Rows swapped in pairs by one turn or mirror: which row each one swaps with:
The rows were stretched afterwards, more along some directions than others.
z191: [ 12   5   0  17  -5  24  15  29   8 -20  16  19 -10 -21 -26 -13 -24  24
  17 -16 -19  -5  -3   4 -25  21  19 -40 -16  17   1]
z774: [ 26 -21  28  29   3  -4  -4 -18  15   2   3 -10 -23  23 -26 -12  -3  -7
  -9  39 -26  -3  -3   0  18 -11 -38 -24 -14  12  27]
z766: [  0   1  -2  15 -14  13  19  25  -4   2   5  31 -24 -11 -12 -21 -13  22
  16   2 -11  14   7  22 -19   5  34 -36 -26   8  13]
z58: [ -9  -3 -15  -8  -7  21 -17  15 -38  -5 -11  33  -7   7 -11  10  12   0
 -37  23 -23  15  11  14  23   3  10  -7 -22  23  -4]
z903: [-12  16  -2 -25  -9 -15   8   4   3  10 -16  -8  22 -27   8   0 -34  -3
   7   3  -8   1 -14   1   2 -32  12  10  30 -14   0]
z782: [  3   2   5  19   4  20  16  22   5 -11   8  16 -14  -4 -11  -6 -13  20
  20 -12  -5   9   2   6 -14  18  20 -41 -23  13  14]
z664: [ 27 -22  33  27  11   2 -10  -9  12  -1   5   6 -32  22 -32 -20   3  -5
   1  42 -27 -14  -5 -10  16  -9 -26 -15  -5   7  30]
z32: [ -5   0  -5  16   6  -8  -3  20  11 -20   3 -11 -31  -8 -30 -19 -20  23
 -17  -2   8   8  -1   3 -11  -5  13 -39 -34  23  -8]
z685: [ 26  11  13   8 -11   3 -30  17  12  -4  -3 -12  -3  -8  16 -21 -24 -26
  -8 -15  -2 -21 -18 -40 -10 -23  18 -11  10  23  -6]
z453: [ 30 -21  41  23  17   9 -11 -19  19  -8  10  -6 -21   8 -26  -8  -9  -9
   8  40 -20 -23 -10 -23  22 -11 -35 -12 -13   3  24]
z963: [-31  -7   4  13  -5 -20 -12 -26 -11  33  -7 -11  -7   9  17   2  17 -13
  15   5  26  28  -7  38   4 -15   2  22  -7 -28  24]
z254: [-26   0 -13  -1 -12  13   3   3 -49  -1 -18  21  15   3 -13  23   8 -11
 -43   8 -14  12  16  23  14  -5  -6  -8 -24  22  -4]
z939: [-19  21   6 -11 -26 -25  11  11  -8  11 -15 -15  12 -12  -6  -2 -30 -10
  -2  -6 -35   5  -3  15 -10 -18   0  13  18  -9  -2]
z582: [ 15  12   4  -1  16  18   7  22  18 -20  13  12  -2 -33 -15 -10 -31  28
  22  -3  -9  -3  -9 -10 -22  13  30 -35 -19  14   2]
z660: [-47 -16  -6  12  -7  -9 -12 -48 -13  47 -26  -9 -12  23  20  16  12 -27
   4   5  26  19  12  30 -11 -27 -13  19   0 -30  15]
z759: [-28   6  -3  -4  -7  10  -1  16 -37  -5 -11  28   4  11  -3  19   6  -3
 -25  22 -15  15  17  21  11  -9  -6   2 -27  15  -3]
z85: [-22  14   3   6 -34 -31  16   5 -18  11  -9  -4   5   6   3  -5 -12 -25
  -5  -2 -12   7 -10  34   7 -34  -5   6  15 -14  12]
z669: [ 23 -16 -15  -4  -5  10 -37  11  -6   2 -38  21  -7  -3  31  10  15   3
  -3  37   4 -12  -7 -27  -8 -19   7   9  12   7 -34]
z253: [-10  -2 -44 -41  26  14 -18  15   5 -45   2 -22   1 -40 -43  10 -12  58
 -33   8 -23  -3   4 -17   4  21   3  -5  13  13 -23]
z182: [ 32 -23  39  29   9  -3  -5  -9  11  -4   4  -6 -12   4 -31 -24  -8 -12
  12  31 -29 -14  -8 -21  17  -7 -31 -12  -7   6  22]
z871: [ 29 -20 -25 -10 -13  -9 -36  20  -8  -5 -32  20  -9 -13  32  -8  13  12
   1  44  13   7 -12  -3   1 -29  15   5   9   7 -25]
z169: [ 44 -23  28  15   6 -12  -9   1  15 -18  11 -12 -18   1 -36 -29  -5  -4
 -13  32 -29 -13   4  -8  28   3 -29 -19  -7  16  18]
z619: [ -9  21   4  -7 -22 -23  15  15  -1   6 -10 -15  16 -19  -2  -4 -32 -10
   5   1 -21   3 -20   5 -11 -29   4   4  26  -7   5]
z937: [ 31  11  11   7  -2   0 -33  34  22 -18   6 -13 -13 -10  19 -32 -28  -1
   7 -12  -2 -17 -20 -42 -11 -11  33 -12  13  19   1]
z503: [-52  -9   2  14 -27 -11   3 -34 -16  36 -12 -19 -12   3  16   2  11 -17
   3  -2  27  27  14  43 -11 -16   0  25 -19 -26   7]
z507: [-42  -7   3   3 -16 -16  -2 -38 -11  31 -10 -15  -6  12  15   6  19 -18
   6   1  31  21   3  35   5 -27  -7  28  -8 -31  16]
z264: [ -6   1   6  15   9  28   7  14   5  -7  16  31 -14  -5 -11  -5 -11  13
  30  -8 -13 -12   5   4 -26  16  13 -30 -25   9  15]
z576: [ 14  16   8  11 -15   0 -14  29  13  -5  -2 -13  -7  -3  20 -17 -16 -17
 -16 -19   6 -19  -2 -26  -9 -12  23 -13   2  25 -11]
z196: [ 28 -18  38  27  -1  -7   3 -13  10  -2  14  -2 -29  17 -24 -24   4 -11
   1  28 -15 -12  -7 -10  17 -11 -17 -17   1   1  35]
z139: [ 18 -18 -14  10  -9  15 -28  13  -8  -5 -27  15  -6 -13  30   8   8  11
   4  31   5 -10  -4 -16  -9 -17   1  12   3   8 -28]
z855: [  8  10   2   7  16  -8  -9  12  43 -24  15 -54   1 -39   2 -11 -10  10
 -31 -28  -4  -1  26   2 -14  31   1  12   1 -10 -34]
z909: [-25 -15 -40 -16  14  -4   0   9 -21 -37  14 -19   4 -40 -35   5  -3  40
 -18 -13 -14   0   8   4   1  27  -6  -3   0   5  -8]
z394: [-24  -5  -8  -6  -4 -21  -2 -32  -6  10   2 -14   7   5  -7  -4  20  -3
   1   1  21  30  -6  37  14  -7 -11   6   3 -33  20]
z778: [-39   2   2  -7 -30 -25  -2 -22 -11  29  -1 -10 -29   5  26  -2  19  -6
   6   0  36  31  -3  37 -15 -37  18  22  -3 -30  14]
z220: [ -9   3 -14  -5   8  22  -8   2 -21 -22  -1   5  19   2 -20  20   4  -1
 -41  14 -17  18  15  16  26   4 -19 -12 -24  21 -13]
z260: [ -2   8   5  10   1  21  21  23  14 -18  18  11 -20 -19 -12  -5 -15  30
  15 -11  -5   0   9  11 -21  22  23 -40 -24   5   6]
z320: [ 37  12  12  -1  -4   4 -33  21  25 -17   2 -21   6 -21  22 -19 -22 -24
  -5  -8   3 -18 -29 -36  -5 -28  19  -7  12  19 -17]
z571: [ -6  13  -1 -26  11   4  -8  -4  43 -18  17 -50 -11 -39   6   1  -9  26
 -27 -21  12  -6  27  -7 -17  33  14  15   1 -18 -35]
z513: [ 13   2   4  20   7  24   4  18  12 -14  20  20 -11 -15 -17  -6 -15  19
  31 -14 -18  -7  -5   5 -16  30  16 -31 -28  10  10]
z735: [-25  -2 -17  -7  -3  17  -5  11 -41 -11 -15  23   8  12   2  31  22  -4
 -30  18  -5  27   0  24  25  -8   1  -7 -21  12  -2]
z673: [ 14  20 -11 -19  -7 -15 -18  20  33 -35  14 -39   1 -38 -12  -7 -15  25
 -26 -25   4  -1  16  -2  -6  39   5  19   9 -15 -37]
z995: [ 31 -17  39  31   0 -15 -14  -2  19 -14  14  -7 -23  15 -34 -24 -11  -5
  11  28 -32 -22  -3  -4  20 -10 -39 -22  -1   2  28]
z523: [ 25 -16 -13   3  -9  -3 -51  22  -6 -21 -20  15  -5  -7  25  -5  11  10
   4  36  -2  -7 -14 -14   9 -27  -2   8  15   6 -22]
z227: [-28  -5  13  26 -17 -22  -5 -33 -17  44  -4 -13 -30  23  13 -13   7 -21
   0  11  28  30  -5  32 -10 -32   3  12 -11 -28  28]
z858: [ 35 -23  40  21  14   4 -14  -7  21 -15  12  -4 -14  13 -32 -19  -7 -10
  13  37 -30 -26  -8 -27  19  -9 -40 -10  -6  19  14]
z239: [ 32 -14 -28  -7   2   9 -37  15   9 -22 -16   6   0 -20  30   1  13  22
 -10  36   1   5 -15 -16   1 -16   4   3   7  10 -35]
z928: [ 14  17  -3  -5  15  -3  -1  18  33 -28  15 -50   8 -45 -10 -11  -8  36
 -25 -36   0  -3  10 -16 -11  41   8   8  14 -12 -27]
z649: [  9  16   3  -7  12 -29 -17  18  24 -34  11 -23 -23 -27 -15 -13 -26  21
 -22  10  17   7  -6   9  15  -5   6 -15 -30  18 -28]
z438: [  1   5  -4  22  -9 -19  -8   5   6 -19  -1 -11 -10 -21 -29 -32 -19   8
  -9   3   8  21  -4  30  18 -20  -5 -18 -32  22 -16]
z888: [ 25 -17 -19   7  -9   4 -34  16 -10  -4 -31  28  -9  -6  28 -10  15  12
   1  35   2   2  -3  -9   1 -20   4  13  10  10 -29]
z853: [-16  15   1 -12  -9 -17   6  11  -7   4  -5  -4  15 -17   3  -3 -25  -6
  26   9 -14   7 -31   1   5 -24   8   9  20  -7  15]
z792: [ 20   3  20  32 -13   7 -26  25   8   5  -5 -13  -2  -8  10 -27 -22 -31
  -9 -22  -9 -21  -7 -22 -10 -14  24 -13  -2  32   2]
z245: [ -9   9   8  -2 -27 -18  16   7  -9  15 -16 -20  14  -8  -4  -5 -31 -14
   4   0 -21   3  -8   2 -10 -31  -5   1  26  -2  13]
z925: [  9  19 -12  -5 -13 -22 -13  25  19 -13  -8 -34   0 -15   7 -15   3  27
 -38 -19  15  20  25  15 -10  26  14   3   4   0 -32]
z306: [-28 -12 -45 -27  20   7  -9  17 -14 -41   2 -10  10 -39 -35  18   6  52
 -30   2 -15   7   3  -3   8  16   0   5   7  11 -27]
z386: [-16   0 -44 -34  24  -1 -11  14 -14 -50   5 -10  18 -48 -43  11 -12  42
 -32  -2 -30   9  -2   2  21  26 -11   1   2  11 -34]
z87: [  6  17   2  -8   2  -4 -12  17  38 -15   7 -44  -7 -31  11  -6  -7  27
 -16 -25   7  -4  20  -5 -18  28  17  19   3  -5 -30]
z765: [  5  13   3  10   9  17  11  21  11  -7  16  20 -14 -17 -20  -6 -24  28
  28  -2 -11   4  -7  -1 -26  15  26 -32 -19  17  10]
z343: [ 11   3  10  11  19 -11 -23   7  27 -25   8  -8 -21 -18 -33 -18 -27  25
   1   9   4   7  -9  -1  18  -1  -1 -21 -26  31 -17]
z996: [ 24 -14 -15  -2 -15   6 -43  22  -6 -10 -28  22  -4 -12  33  -7   8  13
   5  39   3  -2  -9 -18  -1 -18  16   9   4   5 -30]
z369: [-14   1  -9 -16  -8  13 -11  14 -39 -12 -15  24   3   8 -12  16   1   1
 -36  32  -8  24  -6   4  25 -23  -1  -6 -18  19  -1]
z10: [ 22 -20  36  24  -3   0  -3 -15  12  -2   9  -1 -20  16 -35 -18  -5 -11
   4  30 -32 -22   3  -5  19   0 -31 -20 -11  -2  27]
z96: [ -6   1 -10  14   6  25  11  13   4  -7   5  13   0 -10 -14   0 -17  24
  20   3  -4  16   2  14 -22   5  13 -36 -22  11   8]
z158: [-30  -5 -11  -3  -8  20 -13   2 -48  -5 -12  27   0  10   0  26  17  -6
 -24  24  -6  23   3  22  27  -7  -3  -4 -27  13   5]
z317: [  3  20   8 -11 -12 -16 -10  16  24 -16  21 -41 -20 -29   0  -9  -2  21
 -28 -29  -8   3  23  10 -14  30  13  19   7  -1 -24]
z154: [-28   0 -14 -10 -15   8  -2  13 -42   1 -20  21  -1  18   5  26  14   2
 -39  25   0  26  12  18  18 -18   2   1 -30   7  -2]
z406: [-32  -4  -2   8 -32 -26  -5 -22 -11  20  -8 -11 -15  14  -1  -5   4 -14
   3   3  37  28   0  31  -2 -24  -4  17 -10 -34  18]
z711: [  3  13  -5  -5   1 -16  -4   9  26  -6   6 -40  -3 -21  14  -5   5  20
 -36 -33  16   1  37  10  -8  31   7  12   4 -13 -27]
z827: [-20   7 -18  -9  -5  12  -4  11 -41 -11  -6  22  10   1 -10  22  11   1
 -40  14  -9  21   9  13  20  -5  -1   2 -21  23 -11]
z961: [  8  17 -14  -6   2  -9  -2   9  21 -15  19 -41  -3 -38   2 -10  -5  25
 -40 -36  -5  -4  30   8 -19  43   6  16  18 -17 -38]
z639: [ 30  -6 -13   2 -16  -4 -40  19 -10   0 -32  26 -10  -8  40  -5  10  10
   6  38   6   6 -17 -12   1 -20  22  17  19  12 -28]
z362: [ 12   7  11  10 -14   5 -24  15  14  -2   2 -11 -12  -3  19 -23 -14 -26
  -1 -25   0 -19 -12 -27 -25 -25  29 -12   0   9  -4]
z31: [ 19 -18 -12 -10   0   6 -32  17   1 -11 -26  17  -2  -5  26   4   9  15
  11  47   3  -7 -14 -27  -5 -31  -2  16  13  12 -30]
z719: [-36  -2   1  15 -18 -15  -8 -36 -22  44 -30  -4  -7  22  16   9  16 -19
  -2   3  39  26  -8  28   4 -30  -6  18  -5 -25  13]

Swapped with z306: z343
Swapped with z909: z649
Swapped with z32: z386
Swapped with z253: z438
Swapped with z571: z503
Swapped with z619: z685

